50 stands for zero in the data rows.
How far apart are the two rows of each pair, measured in a hidden way? 0 means very close, and 30 very far. Two or three weighted sums of its numbers give each row a place; it is the straight-line distance between the places.
43,51,43,71,54,44,63,69,69,59,32,58,64,46,55,67
48,38,46,60,46,36,64,64,55,41,37,45,64,44,55,53: 8
59,38,42,66,43,43,59,56,46,38,36,47,54,65,41,59
61,42,29,62,58,42,57,67,56,57,43,38,61,48,47,52: 5
50,30,45,47,44,48,62,60,42,30,38,53,68,62,36,56
51,63,52,37,70,58,24,36,39,59,67,51,58,51,52,28: 11
55,33,38,34,10,41,60,50,49,20,44,50,21,43,28,74
37,51,67,49,53,59,42,33,47,63,68,37,39,74,67,33: 20
59,78,59,49,68,61,31,38,54,73,58,57,45,41,53,32
49,51,49,47,55,53,49,42,37,41,53,58,63,58,49,35: 9
43,23,40,62,32,47,72,57,47,45,47,39,54,68,51,52
47,43,34,51,73,46,56,67,66,59,46,53,53,53,47,71: 16
55,30,40,58,36,44,74,65,46,35,31,43,76,62,48,53
65,57,46,09,57,45,32,44,53,29,67,55,11,54,18,80: 20
66,42,42,52,39,48,57,53,55,58,39,53,59,44,42,50
65,64,53,22,99,65,06,29,31,63,68,68,51,85,14,49: 26
28,59,73,51,49,68,49,33,44,63,65,55,49,48,62,27
41,38,48,61,35,42,63,61,52,46,43,41,63,60,55,49: 5
56,46,38,39,75,65,45,57,34,36,56,50,40,57,35,61
60,37,40,55,45,49,70,66,45,33,36,59,51,38,41,64: 8
60,27,40,51,46,46,57,59,49,44,40,44,60,68,38,60
57,49,52,46,40,48,51,57,41,38,53,49,57,36,42,48: 10
76,72,42,64,81,72,31,44,39,68,52,64,44,42,34,38
57,48,47,70,52,55,57,52,46,48,34,53,62,49,49,50: 12
22,49,61,82,61,62,34,40,48,69,43,50,59,89,59,56
58,36,41,66,48,53,57,66,53,40,40,45,52,66,41,65: 24
54,38,42,73,55,45,53,58,45,50,34,45,75,77,49,46
59,38,37,51,51,46,57,62,46,29,46,45,52,53,36,60: 13
59,57,48,28,47,66,45,53,25,37,57,66,40,36,29,61
53,57,46,66,50,64,66,49,43,48,39,49,60,46,51,44: 7
22,63,75,40,39,39,50,35,65,65,59,42,44,31,78,34
42,39,46,53,31,45,64,61,52,41,40,46,64,43,58,44: 12
53,28,48,51,41,42,56,56,56,44,44,40,51,69,39,59
43,30,47,50,39,49,64,58,40,32,44,54,55,62,41,55: 4
47,40,49,58,31,44,63,53,51,47,42,51,60,41,53,49
49,30,39,55,40,42,69,69,46,24,26,43,65,54,43,63: 8
54,44,39,66,43,57,67,61,36,33,39,55,56,46,50,56
63,47,33,60,47,55,63,65,49,40,35,54,58,36,34,60: 12
17,61,77,07,56,66,32,29,49,41,84,48,00,54,53,63
51,45,44,66,40,42,65,66,50,42,40,38,65,48,61,43: 11
55,46,40,61,45,38,59,67,56,48,38,49,63,40,60,47
54,74,66,40,50,38,21,25,59,69,72,48,49,47,65,27: 11
47,38,36,66,60,46,43,60,49,47,41,47,62,72,44,60
56,30,41,57,34,35,68,75,63,29,28,39,46,50,48,68: 9
47,42,43,58,48,44,65,62,50,47,38,49,68,57,50,51
57,53,58,51,63,54,44,40,47,60,49,50,61,53,55,31: 11
50,38,41,55,46,47,57,65,46,41,54,42,58,49,49,54
39,30,42,64,36,42,66,73,45,35,43,36,66,63,50,48: 15
65,39,50,35,62,48,36,50,53,45,49,43,44,67,38,66
48,46,50,37,55,53,31,40,44,38,62,50,41,71,37,58: 6
54,35,42,52,22,47,70,60,50,40,42,50,43,51,51,56
59,53,41,37,65,54,40,55,38,40,62,68,45,42,27,58: 16
64,82,55,68,84,68,03,23,41,99,51,42,54,77,47,39
05,63,99,28,24,43,49,18,65,46,88,29,12,37,95,20: 23
69,65,34,65,58,36,43,52,57,58,43,62,59,33,43,46
42,38,54,51,35,37,56,55,62,47,42,42,59,52,55,58: 13
68,68,47,43,42,51,25,23,54,54,64,60,12,45,40,59
27,77,85,39,42,53,51,27,52,83,74,41,54,26,93,13: 25
60,74,50,58,54,56,46,52,58,63,46,65,46,28,54,48
60,30,38,46,24,47,65,55,48,36,42,48,41,45,33,69: 13
46,64,50,52,49,40,35,37,54,56,58,53,47,51,55,43
25,42,60,54,44,40,59,57,55,46,44,38,60,67,63,57: 14
49,32,38,69,44,42,63,64,49,43,35,40,69,57,51,54
44,38,51,48,58,56,60,56,39,35,46,55,64,64,42,49: 12
60,70,43,57,53,51,34,45,50,65,60,49,53,50,53,38
38,43,49,51,40,56,57,55,40,35,58,41,47,50,56,46: 11
76,49,42,42,51,38,37,45,59,55,45,53,51,61,34,54
51,67,57,31,87,69,18,25,35,63,68,60,47,66,40,32: 4
51,32,37,61,42,36,69,61,62,44,34,43,56,57,54,54
17,62,74,46,54,34,39,37,74,64,61,35,44,55,81,44: 12
98,85,45,54,82,74,24,35,33,99,50,55,51,27,48,24
53,71,56,28,74,56,24,36,43,44,63,73,47,49,40,47: 21
35,50,63,35,64,55,52,47,45,52,61,51,56,40,63,41
48,29,44,54,54,51,59,57,38,39,40,43,71,67,46,46: 9
49,47,41,62,40,41,68,63,49,37,45,49,60,42,52,43
37,68,57,61,55,55,40,33,61,67,51,58,38,54,55,49: 16
37,41,47,54,39,47,53,58,44,40,53,41,58,56,52,56
50,49,56,51,44,45,52,43,57,53,53,48,56,66,53,43: 18
56,47,44,68,60,26,32,47,55,57,38,41,73,84,47,40
46,50,49,47,41,45,46,51,52,42,52,58,50,41,46,58: 19
37,49,57,30,71,64,48,49,44,41,52,64,48,64,37,70
43,38,52,48,38,43,64,55,53,40,48,49,55,53,49,53: 9
53,53,38,59,42,49,71,64,58,45,37,60,57,23,50,56
26,74,83,31,37,56,40,17,58,76,75,53,28,22,70,38: 15
52,44,40,34,71,58,50,59,43,39,56,48,45,51,44,54
51,36,44,45,58,52,46,51,42,38,51,55,58,64,37,58: 5
42,54,60,53,44,52,51,44,59,52,48,52,50,52,64,44
26,60,69,40,49,55,48,41,55,54,61,55,31,44,66,62: 15
56,46,39,47,53,40,44,50,61,52,43,53,48,43,47,57
56,36,38,72,43,45,70,69,49,40,31,41,59,62,50,58: 15
58,41,41,57,41,61,56,64,36,35,46,50,57,54,38,60
62,48,39,65,41,40,59,61,53,46,37,45,67,45,51,39: 14
62,58,57,47,48,53,43,39,50,57,49,46,54,55,56,36
57,43,45,41,43,42,44,51,50,34,48,44,51,67,41,52: 4
39,69,69,41,52,34,36,35,68,76,73,32,33,37,83,28
50,51,45,51,62,51,43,46,45,48,44,53,65,55,50,39: 20
68,47,37,66,46,67,56,52,31,46,35,58,45,44,31,61
19,51,65,46,37,39,55,43,57,52,56,33,52,57,71,49: 6
37,56,65,48,42,44,40,44,51,63,65,32,63,60,66,24
27,72,74,33,38,52,36,22,54,76,81,47,29,37,75,26: 8
68,67,50,55,58,52,39,42,49,65,56,52,51,40,58,33
26,61,79,16,40,52,50,31,43,34,79,53,22,35,61,43: 10
30,56,52,46,51,41,52,59,71,60,46,45,47,39,58,66
46,56,54,51,48,39,48,50,60,52,52,49,57,44,58,38: 13
66,48,41,50,41,53,52,56,46,36,49,47,45,54,41,63
22,60,73,49,47,52,51,33,65,65,61,44,48,47,75,39: 16
47,29,48,57,42,47,65,61,45,36,40,51,68,59,46,53
60,56,49,59,56,61,68,48,41,53,46,58,51,44,48,50: 4
45,48,48,57,41,51,60,55,50,49,45,48,58,40,62,45
55,45,42,60,49,55,65,72,53,44,34,54,55,40,40,67: 6
61,45,36,69,44,38,56,65,51,43,33,56,70,31,49,47
46,40,47,33,73,56,44,55,50,43,50,67,47,62,29,79: 13
54,33,37,62,39,47,76,73,41,30,34,49,71,43,49,52
84,81,57,55,66,40,23,26,55,98,49,38,52,43,62,21: 22
46,52,66,44,34,34,38,43,65,53,57,39,48,53,61,46
54,31,44,52,37,44,65,63,49,37,37,50,63,57,43,55: 11
66,51,42,61,58,73,60,51,32,43,38,59,37,41,32,61
54,39,43,59,44,41,52,64,60,39,34,47,50,57,43,70: 8
56,31,36,50,20,38,63,54,59,30,39,42,44,44,48,62
73,48,35,57,45,32,49,57,54,45,40,54,62,41,48,42: 12
51,47,43,57,49,51,58,61,50,48,38,47,63,43,46,61
42,54,47,44,67,49,45,60,60,48,44,64,48,51,48,63: 16
34,48,52,62,58,52,46,50,45,47,50,50,50,65,56,51
43,41,52,52,34,33,59,57,61,42,47,41,51,44,60,51: 10
43,41,59,53,43,52,55,49,44,48,47,52,66,59,51,38
54,36,47,43,50,50,56,51,43,30,41,45,63,70,47,54: 19
56,41,41,61,32,38,59,61,49,37,39,46,47,50,45,60
58,40,46,46,44,61,60,51,42,43,47,59,41,52,34,68: 4
72,41,33,29,75,67,42,59,31,43,55,59,45,49,23,62
46,34,40,60,47,38,66,70,50,42,36,45,64,56,46,57: 21
51,48,43,71,55,50,44,57,45,47,40,41,59,61,46,48
33,48,47,49,51,26,63,61,99,60,29,60,34,31,71,81: 9
65,45,32,56,51,58,53,59,44,45,46,58,54,47,30,61
34,47,57,25,38,54,59,46,48,42,67,50,26,35,51,63: 10
46,43,44,56,43,41,60,59,50,39,45,46,61,53,57,47
65,46,41,58,35,37,53,53,53,47,39,48,64,51,45,41: 10
56,36,37,56,39,42,64,63,46,38,36,51,65,62,49,52
42,57,47,66,61,57,50,56,66,49,36,58,41,47,47,74: 9
47,73,63,41,65,65,31,32,51,76,56,57,46,48,62,38
56,62,48,35,56,56,39,48,43,47,66,58,45,36,46,42: 12
59,42,37,62,36,44,70,71,36,34,40,56,67,36,43,54
39,42,57,44,41,48,57,48,47,48,54,50,49,59,51,54: 11
35,84,79,42,59,69,43,21,46,89,74,57,50,29,76,12
58,29,46,52,36,32,59,62,57,34,32,30,56,58,47,56: 12
56,60,48,43,60,36,26,40,54,71,76,33,40,51,54,35
41,36,38,78,53,47,52,67,48,50,30,44,70,70,48,59: 10
37,60,64,74,69,54,14,28,53,91,42,36,57,98,64,47
54,30,32,62,45,43,66,76,52,43,43,36,66,59,44,60: 28
72,64,51,45,53,46,43,42,48,65,52,50,60,34,50,29
56,36,37,59,43,39,63,68,63,44,29,47,54,45,54,58: 5
45,51,54,42,45,41,53,48,53,47,57,39,53,41,60,37
61,29,30,63,44,36,66,68,55,40,32,40,63,66,44,55: 8
54,55,49,73,63,71,48,49,42,58,32,57,54,54,45,50
54,31,33,76,47,53,55,65,45,43,35,39,59,79,36,66: 7
28,38,61,51,38,39,70,51,60,49,46,37,52,58,68,54
51,43,44,70,49,51,63,59,38,46,38,50,66,55,53,54: 10
45,27,55,39,10,52,71,47,47,30,51,50,27,48,43,75
48,49,53,26,79,60,35,50,46,43,49,63,50,72,32,73: 26
42,66,71,34,53,52,41,38,51,63,66,52,47,37,70,33
66,52,41,68,47,45,60,58,47,49,32,47,63,46,54,43: 6
66,50,40,35,40,57,55,66,30,29,54,60,47,38,29,60
66,44,39,41,44,42,40,48,53,55,48,47,42,46,41,51: 14
55,29,43,57,47,34,58,67,61,39,35,46,60,62,49,61
51,55,48,59,53,39,41,39,54,62,60,60,57,55,55,32: 10
68,44,37,48,31,40,48,48,55,45,42,46,52,42,48,49
47,44,50,30,70,70,34,51,30,36,54,64,56,75,24,55: 13
56,44,39,72,54,50,48,47,49,46,36,54,62,67,43,53
55,26,35,68,41,43,71,68,51,37,38,41,59,62,48,64: 15
37,41,48,62,49,43,62,59,50,42,38,41,65,63,61,48
50,89,80,37,60,34,14,10,76,99,86,35,27,39,83,13: 15
54,54,40,59,54,39,42,56,55,65,51,31,59,53,59,40
65,31,30,42,57,55,57,70,34,28,46,46,62,63,27,63: 15
70,62,38,26,51,54,42,54,38,43,58,58,37,19,28,51
37,44,55,51,45,33,56,54,72,53,50,32,51,51,65,53: 13
59,49,39,58,45,52,55,59,41,37,43,62,52,48,35,57
50,32,41,52,48,41,62,64,49,35,34,48,61,57,50,56: 4
39,37,46,63,43,28,49,65,63,46,38,26,56,75,59,57
60,60,44,69,58,59,48,46,48,54,41,59,52,48,43,47: 12
62,25,33,60,42,40,59,56,62,50,39,36,66,59,43,53
72,41,40,55,42,44,48,46,52,58,46,40,59,50,49,37: 2
51,46,41,70,61,64,45,55,38,52,35,49,60,63,40,57
52,46,44,63,49,48,56,57,54,39,35,45,58,61,47,56: 13
47,43,45,50,38,39,55,55,45,41,57,52,60,40,52,44
58,62,50,36,72,58,21,30,40,52,69,57,50,73,38,42: 21
50,49,35,49,59,43,56,72,63,46,34,52,43,40,46,71
51,46,43,49,57,49,54,58,46,50,48,50,61,44,42,51: 4
44,74,68,56,47,73,48,35,42,63,60,59,47,35,66,25
59,28,39,59,36,39,69,66,51,41,35,48,64,56,40,57: 7
62,40,40,62,41,41,62,63,50,47,32,50,74,50,52,40
49,28,37,59,42,38,69,70,58,40,33,42,62,62,47,64: 7
41,64,61,39,62,58,44,46,51,74,60,58,54,38,67,37
48,40,41,62,52,46,52,54,49,45,49,53,69,64,46,39: 11
50,73,67,31,49,56,35,28,41,58,69,57,44,37,51,26
48,44,43,34,61,53,46,59,43,41,56,44,45,50,49,52: 12
38,42,54,53,35,44,58,49,58,43,46,48,59,45,64,49
28,43,50,66,43,47,49,53,44,53,54,31,57,72,63,48: 23
71,68,43,42,58,42,27,44,50,56,55,58,56,38,39,39
54,51,45,44,41,42,49,57,48,40,52,47,56,31,48,47: 16
60,40,41,66,51,46,66,67,52,38,34,44,56,48,43,60
51,35,44,52,39,45,68,61,55,41,38,46,57,56,46,58: 10
69,81,66,40,51,36,27,28,62,89,62,48,49,29,64,21
41,44,63,29,69,58,30,43,39,36,58,50,39,74,42,62: 12
47,59,59,42,42,50,49,37,51,53,60,59,40,34,54,50
44,46,47,61,37,41,72,69,58,48,35,48,61,37,70,51: 9
64,40,34,59,39,45,62,61,46,39,36,48,61,56,45,50
70,69,43,52,62,24,30,40,70,61,53,62,54,44,41,40: 22
42,39,56,38,38,48,61,54,49,38,53,44,49,45,53,56
70,51,45,51,43,42,49,52,59,69,40,40,57,38,54,37: 12
35,41,55,47,68,51,17,41,41,56,47,47,57,99,32,69
71,54,38,38,40,53,53,53,37,32,54,73,37,32,24,62: 23
65,37,32,35,62,54,38,54,35,39,48,53,57,67,29,58
41,61,60,40,45,34,39,37,64,55,66,48,43,41,65,41: 9
52,39,54,52,35,38,50,53,60,44,48,29,44,63,53,53
55,46,38,64,48,54,70,65,41,36,38,51,55,39,46,57: 5
51,22,43,57,33,43,77,61,41,38,35,48,70,49,46,51
58,50,49,63,44,41,51,50,58,55,40,45,57,57,50,52: 11
47,33,39,65,47,39,67,69,53,44,38,44,61,57,41,61
56,35,35,73,52,53,53,54,45,40,30,45,56,71,42,59: 12
25,60,87,22,28,55,54,38,43,28,81,49,14,29,61,40
50,30,38,50,58,49,58,61,45,47,43,53,61,67,40,60: 13
70,56,30,45,68,58,43,59,38,40,56,64,52,48,24,60
62,33,35,52,41,55,68,67,38,37,40,52,53,47,33,61: 18
19,65,90,29,43,48,47,32,54,49,77,35,20,43,83,36
48,64,58,62,80,78,32,36,36,74,54,62,47,73,52,48: 15
61,50,40,76,57,63,59,56,39,56,33,55,59,45,45,50
34,59,62,58,55,41,38,50,69,75,45,44,53,47,67,52: 8
57,44,29,73,48,48,65,67,44,43,36,51,65,49,45,52
36,54,52,60,54,45,65,63,66,63,40,47,52,38,68,56: 9
58,44,50,37,52,51,35,41,35,37,58,62,50,62,35,53
42,52,61,42,30,51,46,41,44,50,62,46,50,51,53,44: 18
42,59,51,24,81,88,44,47,32,50,73,61,25,40,44,55
72,47,40,48,56,45,46,54,46,60,42,52,64,50,39,45: 13
49,29,33,60,34,37,75,69,54,37,28,47,63,45,48,62
41,38,47,69,42,47,68,65,46,46,42,38,69,66,61,48: 13
63,50,40,58,47,38,51,55,53,42,42,53,60,50,42,48
34,59,66,66,55,57,25,31,49,72,58,42,50,76,64,39: 22
56,33,42,58,45,40,67,66,45,29,38,47,65,66,41,50
54,36,46,59,34,41,71,62,58,41,40,41,54,46,53,55: 10
50,53,51,63,43,41,43,45,50,53,59,50,58,58,56,37
63,76,53,52,67,76,38,33,38,66,59,64,41,44,51,41: 6
70,56,35,73,70,66,40,42,42,50,40,55,43,67,37,56
27,38,59,46,40,49,64,50,54,42,54,45,44,51,62,53: 17
60,63,47,33,64,58,27,38,38,50,70,63,44,44,36,43
60,30,30,47,27,44,73,68,48,30,40,56,36,39,39,76: 18
50,58,48,53,51,32,46,53,64,62,52,44,60,37,64,40
74,48,40,52,49,53,55,52,45,56,41,54,62,40,45,46: 7
56,47,42,64,30,55,64,49,46,38,37,50,38,41,47,62
50,74,47,88,70,91,34,34,42,75,42,71,38,64,49,55: 18
56,55,43,64,51,59,65,59,39,44,38,58,52,34,43,49
05,71,99,04,44,53,35,11,51,41,99,40,00,53,79,36: 9
42,54,60,46,43,43,37,47,68,53,52,39,30,66,53,73
34,60,62,56,67,60,38,31,42,69,66,46,51,60,67,23: 9
57,46,43,57,55,50,52,52,46,53,52,49,57,59,47,47
22,67,86,35,54,50,48,32,75,70,77,28,19,39,90,34: 9
68,38,42,48,31,50,57,57,46,23,48,50,32,43,32,64
38,66,70,50,60,51,33,23,57,69,69,58,41,61,58,28: 24
